In the data rows, the value 500 means zero.
Here are some points:
400 618 513 367 492 376 720 468 458 431 443 453 483 395 751 541 530 573 657 304 473 494 547 485
521 518 480 549 530 437 461 483 460 543 545 534 562 513 490 510 543 403 377 596 502 508 429 541
438 563 466 389 441 582 595 378 493 431 598 483 474 524 430 444 333 419 567 442 472 521 505 370
507 577 519 479 440 521 487 507 557 415 498 580 508 538 466 489 500 472 508 405 597 513 528 464
463 609 372 493 471 486 515 398 680 545 458 523 464 546 630 428 366 412 499 586 490 535 506 523
541 557 472 537 302 625 460 363 562 463 406 599 544 539 515 476 399 684 517 420 547 408 426 430
428 533 577 496 505 322 498 482 485 457 354 452 509 489 683 509 591 599 574 500 482 574 552 487
469 431 450 471 543 488 441 547 506 558 553 574 568 523 408 463 547 419 444 570 565 459 448 527
494 395 593 467 686 604 434 723 437 491 615 524 558 411 334 587 732 394 541 517 539 459 473 612
515 625 482 426 569 553 562 420 524 513 500 458 485 473 604 515 462 442 593 510 427 505 420 418
530 458 550 572 486 467 422 519 431 430 543 466 571 509 362 532 559 518 393 491 530 464 500 524
554 485 639 576 737 652 551 552 348 383 629 284 322 335 217 674 512 360 522 449 407 566 502 357
535 522 405 656 509 473 596 427 472 553 548 457 377 472 449 524 320 389 403 569 434 625 552 522
388 312 378 447 458 517 447 477 505 564 507 555 527 638 433 290 307 502 529 634 499 464 464 403
543 436 455 530 523 328 475 615 582 626 376 555 461 550 664 447 548 561 495 536 554 525 540 568
355 506 619 340 534 537 566 550 514 433 512 421 482 421 561 513 574 555 695 392 469 455 563 486
512 540 498 517 593 409 460 512 437 536 535 567 580 492 532 529 610 403 411 582 534 528 438 579
421 511 555 436 548 434 465 507 423 511 459 646 462 532 607 512 546 497 548 533 486 606 518 457
540 508 670 441 718 450 390 699 441 531 517 569 388 461 551 622 781 417 541 502 451 602 520 534
533 434 449 749 346 269 376 554 484 530 461 584 583 633 362 437 486 402 326 601 562 675 665 589
413 457 357 497 536 438 560 534 666 575 458 432 564 438 555 478 489 441 521 551 575 405 531 639
579 555 475 582 512 479 497 526 588 551 415 500 467 501 632 521 474 495 616 570 401 620 553 560
476 508 495 504 489 482 617 483 481 490 526 460 425 471 484 495 419 453 515 429 508 551 555 465
649 428 557 685 449 535 424 617 416 495 571 528 653 502 264 572 636 470 406 486 512 488 532 650
524 531 475 519 582 395 481 490 451 539 515 554 554 511 539 512 563 416 400 560 537 536 438 531
507 457 288 442 487 614 598 461 625 628 482 490 465 532 565 391 286 527 570 529 517 413 462 513
506 617 537 427 459 592 386 293 402 425 598 621 531 613 434 508 425 483 351 539 491 501 376 334
484 576 718 398 489 324 644 502 361 371 442 367 548 389 728 583 697 626 659 317 419 549 559 482
438 371 500 503 544 546 510 561 436 548 591 465 520 444 371 514 544 477 464 525 471 426 503 560
564 391 443 545 446 647 421 540 592 576 490 448 545 494 394 453 481 608 441 565 528 261 398 547
514 554 483 503 511 498 625 473 565 560 473 406 417 466 640 483 416 510 583 500 410 533 535 501
562 560 454 481 541 479 480 442 457 555 487 617 449 560 617 498 460 482 465 557 460 583 441 460
652 462 488 569 574 444 375 593 559 558 434 505 461 605 552 447 488 475 491 601 483 565 438 439
Then 18 other points, each followed by its number:
650 545 530 588 400 507 611 522 535 519 407 500 492 539 606 453 407 576 715 432 403 635 601 486 0
562 474 487 574 680 576 332 613 555 597 492 577 401 535 418 558 554 384 422 652 517 507 418 512 1
392 613 414 267 504 688 602 388 641 520 558 515 440 483 627 455 402 493 611 482 471 355 439 466 2
489 574 401 505 468 481 498 429 620 535 483 539 468 564 557 427 382 416 487 588 493 539 494 474 3
636 464 641 687 523 401 483 606 413 376 437 393 407 536 397 507 470 468 586 454 444 791 661 427 4
608 345 353 611 543 675 522 703 686 561 523 419 623 483 300 433 460 424 641 545 577 343 488 707 5
472 489 480 418 583 523 511 589 524 531 556 574 512 462 476 513 622 448 467 452 605 406 478 595 6
590 459 570 597 631 558 453 682 483 546 504 527 413 429 455 603 624 478 489 497 502 518 509 609 7
521 417 518 516 605 399 593 484 480 537 494 151 520 448 565 462 482 514 447 578 400 441 432 462 8
589 501 399 838 348 378 722 434 466 411 505 367 581 487 239 471 246 369 405 380 628 676 678 571 9
450 456 487 469 551 415 540 545 530 498 444 467 359 486 582 479 458 510 563 503 499 567 560 453 10
511 425 457 621 315 379 460 379 424 440 437 496 509 543 453 460 367 589 412 528 506 607 544 448 11
513 493 431 622 495 499 555 450 488 552 525 455 408 505 444 507 373 428 427 565 455 593 538 493 12
509 480 218 366 457 648 612 404 673 715 478 591 452 573 640 321 213 532 581 573 506 348 368 465 13
598 577 552 375 679 344 492 609 365 429 584 593 610 568 513 457 665 290 452 438 611 578 400 452 14
491 513 518 443 582 484 502 540 483 495 533 522 483 484 501 516 566 446 489 475 535 485 486 508 15
513 445 357 472 478 440 541 559 688 606 459 432 510 516 556 403 456 500 454 504 613 344 507 587 16
360 308 736 383 352 559 409 750 425 345 566 570 641 422 245 524 832 650 597 291 605 353 637 586 17
Which of these numbered points is nearest to each point below by angle, seen from the average point of the first points? Its number follows each.
575 575 573 549 405 545 560 461 475 421 464 448 533 463 511 558 506 598 578 389 462 541 545 500 > 0
412 408 550 532 409 383 478 449 364 428 473 551 560 527 450 486 508 592 439 453 576 550 540 427 > 11
580 431 559 557 529 459 468 548 468 510 462 435 501 521 489 488 504 547 466 513 509 481 468 458 > 8
556 442 396 757 379 402 665 455 490 425 504 356 481 482 292 479 269 441 406 412 614 569 624 500 > 9
273 308 835 396 444 546 322 743 397 317 576 546 573 390 207 612 911 614 555 328 556 400 699 561 > 17
503 542 574 481 537 551 549 438 446 416 513 383 455 480 492 500 445 523 571 430 465 499 480 383 > 8
592 527 453 626 494 544 560 522 558 529 454 493 382 484 502 535 400 494 523 453 490 586 564 523 > 12
388 287 363 397 468 533 435 508 541 565 495 560 547 641 448 264 319 535 557 622 537 390 434 412 > 13
401 483 616 413 326 472 451 454 299 393 619 635 643 514 371 525 617 545 458 401 447 535 583 504 > 17
397 471 506 431 541 396 570 529 557 511 414 437 363 469 626 456 449 542 598 482 525 539 569 437 > 10
Now 18 new points, numbered from 0 again:
564 509 474 505 497 417 550 441 466 559 469 457 499 476 584 496 490 553 402 481 537 421 413 474 0
478 508 546 460 300 609 599 544 487 542 579 558 470 479 480 504 508 547 631 411 328 539 712 592 1
542 368 424 813 291 169 288 556 495 550 465 594 614 662 292 424 513 395 222 654 567 702 685 631 2
559 481 543 527 489 413 443 486 446 462 456 470 497 540 502 479 498 551 431 485 522 515 463 427 3
488 472 399 452 443 493 508 522 574 545 472 561 525 570 522 397 443 511 491 456 614 439 503 491 4
726 439 403 563 632 417 263 621 633 626 363 539 437 724 631 394 457 499 456 720 497 595 383 418 5
533 405 457 545 484 569 458 532 550 567 511 453 518 501 423 477 470 523 461 556 504 399 456 531 6
478 602 388 521 488 477 495 421 659 523 455 507 465 560 606 435 374 411 511 609 487 570 498 487 7
380 480 583 388 515 527 546 541 490 453 487 465 488 446 534 504 559 564 611 421 489 447 555 483 8
535 432 480 676 340 393 414 425 412 485 424 538 561 567 396 475 404 588 373 517 579 578 552 470 9
557 484 509 581 545 476 562 598 492 464 463 495 456 467 453 524 517 481 549 409 576 581 565 552 10
627 610 625 487 680 472 503 531 351 416 502 484 595 465 600 603 661 431 636 497 405 680 432 517 11
486 528 562 439 474 330 631 386 344 405 468 427 439 524 611 451 410 545 551 390 476 630 544 328 12
484 462 600 489 546 540 533 472 388 380 535 358 429 471 407 529 457 523 547 432 462 512 481 355 13
586 422 485 561 544 440 528 561 522 544 470 324 500 499 520 448 470 518 510 532 473 464 473 493 14
510 754 515 435 501 578 489 316 573 495 483 555 432 513 686 578 486 483 457 527 425 501 427 435 15
470 518 730 683 612 622 280 495 251 382 745 506 552 366  85 788 749 310 263 607 351 574 481 554 16
489 515 470 534 450 701 481 452 705 574 440 406 447 421 576 568 476 664 560 564 405 342 465 610 17
Which of these numbered points is nearest to each point below by angle, seen from the average point of the first points? Its number follows each.
548 542 548 533 475 515 449 540 503 422 495 577 506 549 414 495 537 446 519 436 588 575 520 481 > 10
668 531 587 715 571 448 410 618 496 463 327 558 355 554 580 581 484 495 643 549 413 841 616 471 > 10
472 773 365 367 516 778 646 155 562 554 620 499 335 462 711 582 240 515 458 525 331 388 318 401 > 15
379 512 581 392 534 367 496 468 365 455 440 625 406 537 614 498 496 522 545 481 492 679 561 374 > 12
477 514 605 557 513 303 467 488 455 454 383 468 452 496 660 542 579 589 533 511 425 662 580 435 > 12
545 422 408 601 528 628 505 602 608 543 515 470 585 494 351 453 456 426 583 544 547 434 475 608 > 6
498 578 448 537 396 703 460 421 703 537 449 434 460 428 554 582 461 612 541 547 401 352 472 569 > 17
700 445 491 585 487 520 355 596 482 588 399 632 556 588 557 512 575 604 480 576 463 523 420 552 > 5
496 500 524 497 530 467 616 522 458 492 522 436 425 479 477 479 436 431 559 435 499 582 560 454 > 12
467 519 562 424 533 442 592 521 473 472 489 396 537 425 618 522 593 545 598 405 487 496 524 540 > 8
